Here are some points:
[ -2  -6   2  -7  49 -54  21   2 -23  35 -31   8  15  -1 -38   8   0  30
  52  -5  -9  10  -6 -60  16 -13   7 -20 -46   1   4  -1]
[  1 -64  21  -3 -35  64  12  39   1  21  44  17 -28  -3  41 -41 -11   1
 -74  12  -6   6  17  -5  13  37  -5 -30  11 -25  -6  65]
[ -8 -27 -17 -11  36   1   1 -52   6   4  43  -9  -6  10  11   8  -9 -38
   4 -27  17   5 -15  -3 -18  25  27  24  -2  14  66 -94]
[-22  36   0 -22  47 -65  11  25  25  -4 -10  26  54  17  -9 -22   6  46
  68  15  15  26   0 -59 -25 -23 -35  -7  14  -4   8  20]
[  4  -2 -35  10  45 -54  16 -67 -25  17  12  -6  10   1  -7 -12  45 -15
 -10  34 -32  29  10  -1  -8  20  19  18  -6   1  13 -57]
[  1  -6  -5 -18  33   3 -18   0  11  26   1 -10  13   2   1   5 -23  -9
 -15 -15 -18  -1   0  -1 -16 -12  -4  -4  13  -4  19 -26]
[-24  20  -2 -29  -2 -10  29  48  27 -43 -41  14   9  -5 -18  30 -24  21
  64 -22   2   1  -6 -37 -30 -42 -42  17  31 -17  29   6]
[ -4  16  30 -36   1   5  25  37 -33 -41 -37  17 -16  -8  21  12 -38  32
  26 -64  11 -13 -27 -63 -14   7  13  25  36 -34  99 -28]
[  0  43 -33   0 -52 -41 -10 -43  20 -41 -41 -16 -16 -37 -18 -15  13 -24
  24  -5 -26 -20  28  21 -16 -36  10  38  57 -18  33 -32]
[-16   3   3  -4 -32  12  41  -7 -14 -23  13   3  22  25   2  19   3  35
  14  44  44   7  49  -7 -14  12   3   1  21   7 -43  79]
[ -14  -29  -34  -24   68    6  -23  -31    8   23   -1  -17    1    4
    7   -2   28  -14   -9  -10  -29   13  -38   -1  -25   -9   12    9
   -8   24   57 -117]
[  8  29  10  24 -24 -15  22  22 -17  -4  -4  32 -13   4  12 -13  -2  24
 -16  49  -3   0  51 -50   2 -10   3  -5 -16 -28 -57 107]
[ 21  34  -9  57 -17 -25  14  31  -2 -16  64  19  -4  22  -3  18 -31  19
  43  59   4  19  50 -34  39  21 -14  38   0 -12 -63  82]
[  6  -4 -13   2 -29   8  -6 -17  -6 -25 -29   5 -23 -18  12   2  26 -16
 -16  10  -9   0   0   5  -5  -3  11  -6  -2  19  -9 -20]
[  7  14  18  -9 -18 -17  -3 -36   1 -13 -26  -6   6  -9  -3 -22   4  -1
 -24  11  32  -7  -4   3 -10  14  11   1  14   5 -17  -7]
[ -4  -2  -5   8  15   0  -4  11  13   0  23   8  14  14   0   6 -36 -14
   7  10 -16  10  13  -7 -29 -11 -14  -7  -3  -2 -25   9]
[-29 -11   0   2  12   0   1 -12   3 -11  10  -2  20  12   2 -22  -4  14
 -14   8   2  -6  10 -13  -6 -16   0   1  -7 -14 -16   6]
[ -9  -7  44  28  32   1  35   9 -48  22   1  -3   1  32  -7  30 -41 -16
 -35 -28 -38  -7   6  46 -14  27   6   2  -7 -54   0 -18]
[ -9  32  19  28   3  -6 -20  21 -37   3  -9  -8   3  16  11 -12 -22  13
 -16 -11 -16 -22 -35  22   4  -1   0 -23   6  -2  18 -44]
[  27   50   11  -79  -12   81   46   47  -57 -109   20    6   -6    6
   61   44   84  -25  -65   30  -30   17   12   67  -44   34  -20  -22
   13   49   10   92]
[-13 -57   7  18 -24  35  -4  20   6 -25  21 -11  13 -30  -5 -26  32  15
  19 -25 -33 -16  11   3  55  -3 -13 -30 -34   6 -35  45]
[ -3 -12  -7 -30   8  40   7  50 -17 -32 -52 -16   1  -9  -6  42   4  46
   9  22 -15   2  34 -25 -10 -12  -5 -19  29   0 -54  60]
[ 12   0 -17  -7  13  -9 -22  19  15  17  17  -3  28 -11  -6 -22  14   8
   8  -8 -16  12 -33 -16  14 -15 -27   4   1  -9  10   0]
[  4  22   5   7 -22  -6 -20  17  36   7 -18  18  10  -2 -10 -14 -12   5
   5  39   7   0  29 -14 -12 -28  -3 -39 -22  12 -68  82]
[  18  -34   23  -53   33  -14  -33  -32   35  -13   22   12   -6  -32
   21  -62   46   -3  -39  -40    8   25  -90  -31   -4   39  -27   11
    1   15   80 -113]
[ 10  10  32 -21  12  -7 -19 -55   7  -5  13  -9  20  -7  12  22 -24 -23
  10 -49  49 -20  16  15 -12  23  52  16  -8   8  40 -30]
[ 23  -4 -26  -8   6  -4 -20  -2  -1   2  13 -13  -7 -12   6  -9  17   0
  -5  -5 -12   7 -17  -4  19   0   1  36  13  -8  23 -34]
[-10 -20   1   7 -30  44  -8  -9  26 -16  -5  25 -15   4  10 -12  79   0
 -34  15  30  -9   8   3  24 -27  -3 -16 -98  39 -53  62]
[-27 -40 -10 -13  26  13  11 -20  18  17  -7   3   7  13  -5  12  52 -18
 -29  26 -11  21  16  32 -29  -2  -8 -19 -21  11 -32 -12]
[  -6    7  -12   30   40   13  -42   35  -44   13  -17  -27   -4   13
   12   25   28   21   11  -34  -49  -14  -49   28   27   -4    1   -9
   -5   11   38 -100]
Then 16 other points, each followed by its number:
[ 17  26  50  -4 -15 -37  20 -28   9   6  19   7 -20 -17   0 -10  11 -10
   3  -8  23   4  -6  21  -8  59  14  -2  31   4  40 -16] 0
[ -8   2 -25  -2 -12   1   1 -18  30  22  46   8  11   9  12  13 -28 -33
  13  -5  16   5  51  11 -22   3  23   1   5   6   8  21] 1
[ 16  16  38 -21   5 -35 -16 -31  22  -1 -19  -2   7 -19 -10 -30   1 -12
 -23  -9   9   4 -17   8 -11  22  -2   0   6 -15  11 -32] 2
[  0 -24  -3  -4  50 -10  -5 -12   0  -5  22  -4  50  -1 -12 -10  -1  41
  40  11  18   9 -32 -40   9   5 -16   3 -22  12 -21 -24] 3
[  3 -49 -41  -3  34  22 -11 -19 -41  36 -11 -28  32  -2   6   7  55  28
 -24  41 -22  14  23 -19  25   7  37 -22 -16  27 -57  15] 4
[  1 -40  41 -28  30  30  13  14  16 -62 -24  21 -26  -3  -1  35 -45 -15
 -35 -27  -7  18 -33 -20 -53  21 -44   3   4 -30  -2 -42] 5
[  2 -36 -45  13 -11  -3  17  -2  -2 -10  -6  -3 -17 -24 -18 -26  66   6
   5  54 -16  16 -19 -24  17 -10 -27   2 -16  21 -29 -11] 6
[ -6  62 -16  40 -20  -5 -21  41  -6  -6 -13  62 -92  10  56  31  31  17
  24  49 -30  13  85 -72 -19   6  29  -3  21  18  31  39] 7
[ 24 -25 -32   5  20  24 -51  -4  -8 -16 -39 -20 -52 -28   4  51  19  -4
 -11 -33 -62   0  -6 -20  21  -6  17  22   3   5  38 -79] 8
[-22 -15 -49  -9  33  12 -36  25  10  41 -31  -8  22   1   3  13  77  38
  24   9 -34   9  26 -11  21 -46  -8 -11 -22  24  -6  23] 9
[ 34  28  52 -33  14 -16 -30  11  64  22  14  12  12  -7  -8   3 -37 -15
  23 -31  56  19 -41  -3  -3   6 -20 -19 -32  44   6  18] 10
[ 14 -15   3 -13  27  -8 -14 -37 -11  -1 -27 -16  13  -6  -1   1  20   9
 -14   5  10 -15 -18 -10  -6  17  22 -11 -11  17 -16 -45] 11
[-23  -4 -46  21 -18 -15   5   2   5 -33 -25   5  -7 -27 -15  18  40  13
  61  14 -30 -15  26 -31   6 -38  -2   2  -7  25  -7   1] 12
[ -2 -53  14   5  -3  17 -10  11  18 -15  36 -10   5 -25   4 -43  13 -16
   1 -37 -43  -3 -46   6  28  16 -24 -24 -28  11  29 -20] 13
[  3   1  19   0  -4  15   2  -2  -2   5  -7  -6 -16  -8   1  -3 -18   2
 -11 -16  13  -9  -9   5  12  10   4  -6   4   2   6  -9] 14
[ 14 -25  16 -20 -12  38   8  12  -1  17  -5  -7 -41  -7 -26  43 -37 -17
   3 -22  43   4 -49  15   9  22  -2   1 -13  24   8 -20] 15
Which of these numbered points is nearest to each point below, looking only along the 8 directions in which the first points spread most? Its number follows each.
[ -1 -10   5  -1 -11   8  -2   3  -2  12  17  22  15   8  20 -50  -3  18
 -21  38  27  12 -16 -37 -10  11  -6 -26  -4   9 -26  23] > 10
[ 37  25  63 -21  -1 -49  -1 -14  16  11 -30  18 -14 -21 -23 -13 -15 -12
  -8  -7  27  12 -17  -9 -15  19   5 -25  10   1 -24  13] > 10
[-15 -13   4 -39  20  19  11  16 -11 -46   1  -8  16   0   9   7   1  31
  15 -17  15  -4 -31 -18 -11   5 -20   3  20   1  17 -32] > 5
[-18  21  13 -27   8 -18 -10 -17  13   1  -9   2  34   2  17 -37   9  -4
  -8 -61   8 -16 -24  11  -2 -34   9  18   7 -29  80 -36] > 2
[ -3   7   9   3 -15   3   7   2 -12   5 -13  21 -18 -13   5 -11  10  20
  -3   9  10   2  10 -33   6  10  15  -8  -4   5   4  13] > 14
[-24   3  -2 -50  15  -3  21  35 -17   5 -27  -1  52  20  -2   4 -16  29
   6 -26   4  -3   5  -9 -21 -22 -12   5  27 -45  22  28] > 5
[ 14  18  42 -19   1 -27  -3 -34  16  -7 -15   1   6 -15  -9 -29   4 -10
 -22  -2  18  -1 -15   1 -12  12   7   1   9  -8  -3 -17] > 2
[-13   4 -14  -2   1  -4   7 -26  18  26  42   5  21   8  14  10  -3 -22
  10  16   6  13  65  32 -27  10  23 -16  12   9  -4  41] > 1
[-14 -13  -3 -13  32  12  -9  -8  10  21  -3  10 -12  16   4   4  17 -14
 -24 -14   0  11 -18  18 -17  -7  -8  -1 -22   0  10 -33] > 11
[ 15 -12 -44  39  32  18 -38  28  21  27  58 -27 -12   7   1  37  41  13
  37 -10 -29  14  24  16  73  17 -18  43  -1  14   7   7] > 6
[ 11 -26 -29   4  29  15 -38  25   0  17 -37 -13  -9 -11  -4  41  40  21
  12  -6 -44  11  16 -20  32 -13   3   3 -13  13 -10   1] > 9
[-13   1  -1  11 -35   9  21 -32  15   0  29  18   5   8  11   2 -11 -23
  -3  28  22 -13  69  15 -20   0  25 -11  -6  10 -26  66] > 1
[-61  16  -8  37 -30  -9  52  29  11  -9 -32 -27  -2  -6 -70  27  -6  -8
  59 -13 -20 -36  -3  92   3 -42 -47 -15   4   0 -25  -8] > 12
[-12  -9 -11   5  -7  25   4  20  17  15  72   9  -9  30  28   0   7   0
  18  -9  13  12 -12  22   9  29 -15  34  15   9  53 -12] > 0
[-11 -15 -36  -4 -18   0  19 -39 -10  41  18 -11  12  15  -3   5   6 -23
  -6  16   5   5  59  22 -17   8  36  17  23 -22  10  22] > 1
[ -15  -10   16  -56   48   -2   -2  -25  -15  -59  -13  -19   18    3
   14   -3  -19   16   11  -49   23   -8  -76  -28  -36   10   -8   27
   28    8   92 -127] > 5
[-19 -16  -8  16  18   0  -5 -37  17  17 -17   0 -10   0 -14 -16  12  16
 -15  35   7 -13  11 -27 -10  -4  17 -11  -4  17 -35 -21] > 11
[-21 -29   1  27 -26  11  23   6  13 -34  34  18  -1 -24   0 -36  40   7
  16  18 -35 -13  19 -16  29  -1 -16 -35 -29  26 -20  54] > 6
[-23  28   2  11 -35  -9  38 -25 -16  -7  55  21  36  22  27 -31  12   5
   7  32  41 -16  41  15 -11  24  23  -6   5  16  -8  55] > 1
[ 71  96  24 -36  -3 -43  11  -9   4 -98 -33  11  11 -30  -4   8  32 -30
 -14  39  -9  22  11   2 -13 -21 -29   1 -23  26 -39  87] > 7
[-12 -14  -9  -6   6   2  -5 -20  -8 -11  -9  -9   5 -10   3 -11  19  -4
  -9  -6 -10  -7  -2 -10  -4  -4  18  -8  -6  19   6 -30] > 11
[ -9   3  20  61 -22  -4  -1  10  -5 -52  39  -3  -4  -7  15 -50  29  -3
 -23  36 -63  -8 -37  51   6  14 -50 -19  20   0 -51 -48] > 6
[ -7  -9  18 -14  33  13 -16 -11  12  24 -12  -1  -8  14   1   9 -13 -18
 -22 -50  20 -13 -29   7  -8 -10   5  15 -31 -14  43 -37] > 15
[ -1 -29  25   3 -37  37  -3  -9 -29 -17   6   9 -54  -5  38 -25 -55   9
 -46 -49  18 -31 -38 -33  10  30  36  28  43 -34  71 -86] > 15
[ 23   2 -23 -15 -30   3  20 -20  -3 -11  -3  20  -4   5   1 -41  20 -41
 -64  15  29  -7 -30   5   7 -56 -22  24 -88 -12 -19  48] > 6
[ 12  -7 -48 -11   6  44 -37  26   2 -34   6 -24 -25  -9  25  47  -6 -30
  -8 -33 -71  -8   4  26   8 -12 -10  39  35 -15  45 -47] > 8
[-18 -59 -11 -29   5  39  30   4  21  31  19 -33  14  -7 -37   5   5 -14
 -14 -13  24  -2 -24  53   4   4 -32  -3  11  14 -13   2] > 15
[-10 -39 -29 -17  -3  13  20 -17 -12  -4 -14 -14   8 -12 -16  -4  19   1
   1   9  15 -14 -11   9   9  -5   9  -2 -10  11  -6 -18] > 11
[-25 -49 -29  -4 -79  26  41  -2  18 -47   5 -28  12 -51 -61 -21  13 -10
  56  -6  33 -38 -29  42  29 -28 -25 -21   1  47 -38  14] > 12
[ -9  10  -6  23 -18   0  12 -19   7   5  21   8   1   8  -1 -10   0  -8
  -3  29  15  -9  42  15 -10   2  15  -9   1   5 -45  35] > 1
